[[  1 -46 -13 -16 -26]
 [  9 -20  -6   4   7]
 [ 24 -10  -9 -26  33]
 [-67  57 -38  -4 -48]]
->
[-26   4  -9  57]

[[ 27  28  66 -40]
 [-36 -30  -8 -15]
 [ 20 -21 -27 -57]]
->
[-40  -8 -21]

[[ 28 -19   2]
 [ 11 -10  -7]
 [-18   3  54]]
->
[  2 -10 -18]

[[-43  60 -36  27]
 [-39  63 -41  19]
 [ 55  66 -48  54]
 [-43  59 -43  24]
 [ 49  68 -44  53]]
->
[ 27 -41  66 -43]

[[-29 -72  17 -24]
 [-29 -70  17 -24]
 [ 22  15 -19   7]
 [ 59 -26 -61  -2]]
->
[-24  17  15  59]

[[-1 -5 17 -8 13]
 [ 2 57 32 10 13]]
->
[13 10]

[[-28 -59  49 -65  57]
 [-25  47 -31 -21  61]
 [-27  -4  -7 -11 -48]
 [-25  33 -60 -62   4]]
->
[ 57 -21  -7  33]
---
[[-17   4   2   1 -18 -15  -4  26  -7   4 -68   2]
 [ 13   2  28  30  16  -7   0   3  14   3  11   0]]
->
[[ 13   2  28  30  16  -7   0   3  14   3  11   0]
 [-17   4   2   1 -18 -15  -4  26  -7   4 -68   2]]

[[ 20  31  13  26  25  10 -20   2  31  33]
 [ 31 -49 -51 -19  23  34  67  33 -16  73]
 [-22 -37   2 -45  -5   5 -10   9   7  11]
 [ 24 -31 -32  -5 -39 -32  41 -37  21 -14]
 [ 56  41  20  57 -25  11  38 -41  22   2]]
->
[[ 56  41  20  57 -25  11  38 -41  22   2]
 [ 20  31  13  26  25  10 -20   2  31  33]
 [-22 -37   2 -45  -5   5 -10   9   7  11]
 [ 24 -31 -32  -5 -39 -32  41 -37  21 -14]
 [ 31 -49 -51 -19  23  34  67  33 -16  73]]

[[ 13  72 -32]
 [  0 -36  -5]
 [ 10 -54 -37]
 [  8  10 -10]
 [ 10  53 -34]
 [  1 -13  12]
 [ 25  17 -71]
 [  4  54  16]
 [ -7  10  36]
 [ 11  24 -23]
 [  6  27 -22]
 [  2  11  27]]
->
[[ -7  10  36]
 [  2  11  27]
 [  4  54  16]
 [  1 -13  12]
 [  0 -36  -5]
 [  8  10 -10]
 [  6  27 -22]
 [ 11  24 -23]
 [ 13  72 -32]
 [ 10  53 -34]
 [ 10 -54 -37]
 [ 25  17 -71]]

[[ 35   2  -9  -8 -61  23]
 [-11  -7 -30  18 -27  58]
 [ -6  37  41   6  49  15]
 [-43  17  40  22  35   3]
 [-44 -29  29  -8 -41  17]
 [-27   2 -19   2  -7  67]
 [-33  -6 -10  47 -43  17]
 [-14 -31   3  30  38  46]
 [-19   8  -6  66 -21  15]]
->
[[ -6  37  41   6  49  15]
 [-43  17  40  22  35   3]
 [-44 -29  29  -8 -41  17]
 [-14 -31   3  30  38  46]
 [-19   8  -6  66 -21  15]
 [ 35   2  -9  -8 -61  23]
 [-33  -6 -10  47 -43  17]
 [-27   2 -19   2  -7  67]
 [-11  -7 -30  18 -27  58]]

[[-34  -8 -12 -41 -29 -27 -49  29   9   6 -41  11]
 [-50   5 -15 -41 -31 -11 -41  24  10  -8 -35  29]
 [ 57 -22  20 -41  26 -34  20  -3  -2  38   1 -13]
 [-50  -7 -13 -41 -23  14   2   2  33   0  23  67]]
->
[[ 57 -22  20 -41  26 -34  20  -3  -2  38   1 -13]
 [-34  -8 -12 -41 -29 -27 -49  29   9   6 -41  11]
 [-50  -7 -13 -41 -23  14   2   2  33   0  23  67]
 [-50   5 -15 -41 -31 -11 -41  24  10  -8 -35  29]]

[[-39 -39 -29  -1 -13   0  22]
 [ 19  36  32  -6   4  29 -14]
 [-49  15   0  -1   4 -48  -4]
 [-31  24  17  -5 -11  51  62]
 [-59 -19   4  16  -5  45  42]
 [-25  -5   1 -24 -38  20  33]]
->
[[ 19  36  32  -6   4  29 -14]
 [-31  24  17  -5 -11  51  62]
 [-59 -19   4  16  -5  45  42]
 [-25  -5   1 -24 -38  20  33]
 [-49  15   0  -1   4 -48  -4]
 [-39 -39 -29  -1 -13   0  22]]
---
[[ -1   8 -26 -20]
 [  7  -3 -46  37]
 [-28 -11 -19  -3]
 [-37  13  18  58]]
->
[[ -3 -46]
 [-11 -19]]

[[  0  36 -22 -25  25]
 [ -1  66 -52   2  46]
 [  9  67 -25  24  27]]
->
[[ 66 -52]
 [ 67 -25]]

[[-44  23 -16  15]
 [-64  -8 -13   4]
 [-51  41   2 -26]
 [  3  36  13 -58]]
->
[[ -8 -13]
 [ 41   2]]

[[-53  22 -47 -11]
 [ 54 -21  44  11]
 [ 44  -6   6  -3]
 [-46  15 -65 -20]]
->
[[-21  44]
 [ -6   6]]

[[ 54  -4 -25 -11 -43]
 [ -6  35 -43  49  47]
 [-17  -5  43 -27 -28]
 [ 26  51 -21  36 -39]]
->
[[ 35 -43]
 [ -5  43]]

[[ 40 -21 -70]
 [ 40 -17 -46]
 [ 38 -22 -38]]
->
[[-17 -46]
 [-22 -38]]
---
[[  2 -37 -27  -2  62]
 [  2  14 -45  40  62]]
->
[[  2 -37]
 [  2  14]]

[[-63 -57   8 -26  20]
 [ 46  10  -5  18 -22]
 [ 40   4 -18   7 -21]
 [ 14 -20 -38 -18 -20]
 [ 47  12   0  21 -22]]
->
[[-63 -57]
 [ 46  10]]

[[ 56 -32]
 [ 54 -36]
 [-44  69]]
->
[[ 56 -32]
 [ 54 -36]]

[[  1  20 -21 -36  -3]
 [ 35 -30  29  -3 -36]
 [-49  64 -63 -33  49]]
->
[[  1  20]
 [ 35 -30]]

[[ 67   1]
 [ -8 -24]
 [-12   8]
 [  2 -27]]
->
[[ 67   1]
 [ -8 -24]]

[[  6   2  22 -56]
 [  4  60  32  52]
 [-26 -32   5 -10]
 [ -2 -37  23  19]
 [ 42 -37  43  20]]
->
[[ 6  2]
 [ 4 60]]

[[ 60  59 -22]
 [-19 -44  35]]
->
[[ 60  59]
 [-19 -44]]
---
[[-52  24  38]
 [ 53  25  28]]
->
[38 25]

[[ 46  -3  16   7  57]
 [-23   3  46   6  15]]
->
[57  6]

[[ -8 -29 -32]
 [ 62 -36 -48]
 [  3  -3   7]]
->
[-32 -36   3]

[[-38  53 -50 -36]
 [-23  34 -34 -34]
 [ -7  23 -19 -40]
 [ 46 -67  71  35]]
->
[-36 -34  23  46]

[[  3 -30   4  57  17]
 [ -2  18 -15 -34   9]]
->
[ 17 -34]

[[ 31 -29  -7  29 -27]
 [ 11 -13 -23 -18  42]
 [-34  36  25 -32 -19]
 [ -6   6  25   2 -60]]
->
[-27 -18  25   6]
---
[[ 43  27 -71  26   7  32   6 -62  51]
 [  0 -38  -4 -24  19 -49  40  -8  12]
 [ 40  -3 -54  28  -5 -39  33 -55  51]
 [ 37 -20 -48  38 -26 -61  21 -39  41]]
->
[[ 43 -71   7   6  51]
 [  0  -4  19  40  12]
 [ 40 -54  -5  33  51]
 [ 37 -48 -26  21  41]]

[[-18  12 -24 -34  10  -3  -7  13  -5 -13  20  -4   6   7  67 -20]
 [-23   3   9  13   2 -14  13  16  25   3 -20  23 -16 -10  67 -23]]
->
[[-18 -24  10  -7  -5  20   6  67]
 [-23   9   2  13  25 -20 -16  67]]

[[ 48  40 -50  54 -30  -9  11  28  33 -13]
 [-35  52  -6  23 -46  -6  39  43  53 -27]
 [ -2  16 -48  40  10 -39 -17 -21   2  26]
 [-52  37 -20  18 -27 -34   1   7  36  -2]
 [ 46  33  -2   9 -27  37  38  47  33 -42]]
->
[[ 48 -50 -30  11  33]
 [-35  -6 -46  39  53]
 [ -2 -48  10 -17   2]
 [-52 -20 -27   1  36]
 [ 46  -2 -27  38  33]]

[[  6 -14  25  23 -32  14 -15]
 [  4 -11  25  27 -33  15 -18]
 [-10  -3  21  22 -33  13 -19]
 [  7  26 -11  -7  42   0  26]
 [-33  19   3 -31  -2  -1  13]
 [ 52 -17   8   2  24   5  22]
 [-38  30   9  42 -22  14 -27]]
->
[[  6  25 -32 -15]
 [  4  25 -33 -18]
 [-10  21 -33 -19]
 [  7 -11  42  26]
 [-33   3  -2  13]
 [ 52   8  24  22]
 [-38   9 -22 -27]]

[[ -9  15  33  12 -12 -23 -20  17  14 -28  10]
 [-15 -29  31  11  11  26   1  19  28  15  17]
 [ 11 -24  12  34  25 -58  -3   4   5 -40 -15]
 [ 23 -49 -10  37  40 -60  17  -7  -2 -32 -28]]
->
[[ -9  33 -12 -20  14  10]
 [-15  31  11   1  28  17]
 [ 11  12  25  -3   5 -15]
 [ 23 -10  40  17  -2 -28]]

[[ -5  24]
 [ -6  22]
 [ 18  34]
 [ -3  25]
 [ 46  48]
 [-26 -13]
 [ 11   5]
 [ 37   3]
 [  0 -14]
 [ 59  13]
 [ 49  35]
 [  4 -22]]
->
[[ -5]
 [ -6]
 [ 18]
 [ -3]
 [ 46]
 [-26]
 [ 11]
 [ 37]
 [  0]
 [ 59]
 [ 49]
 [  4]]
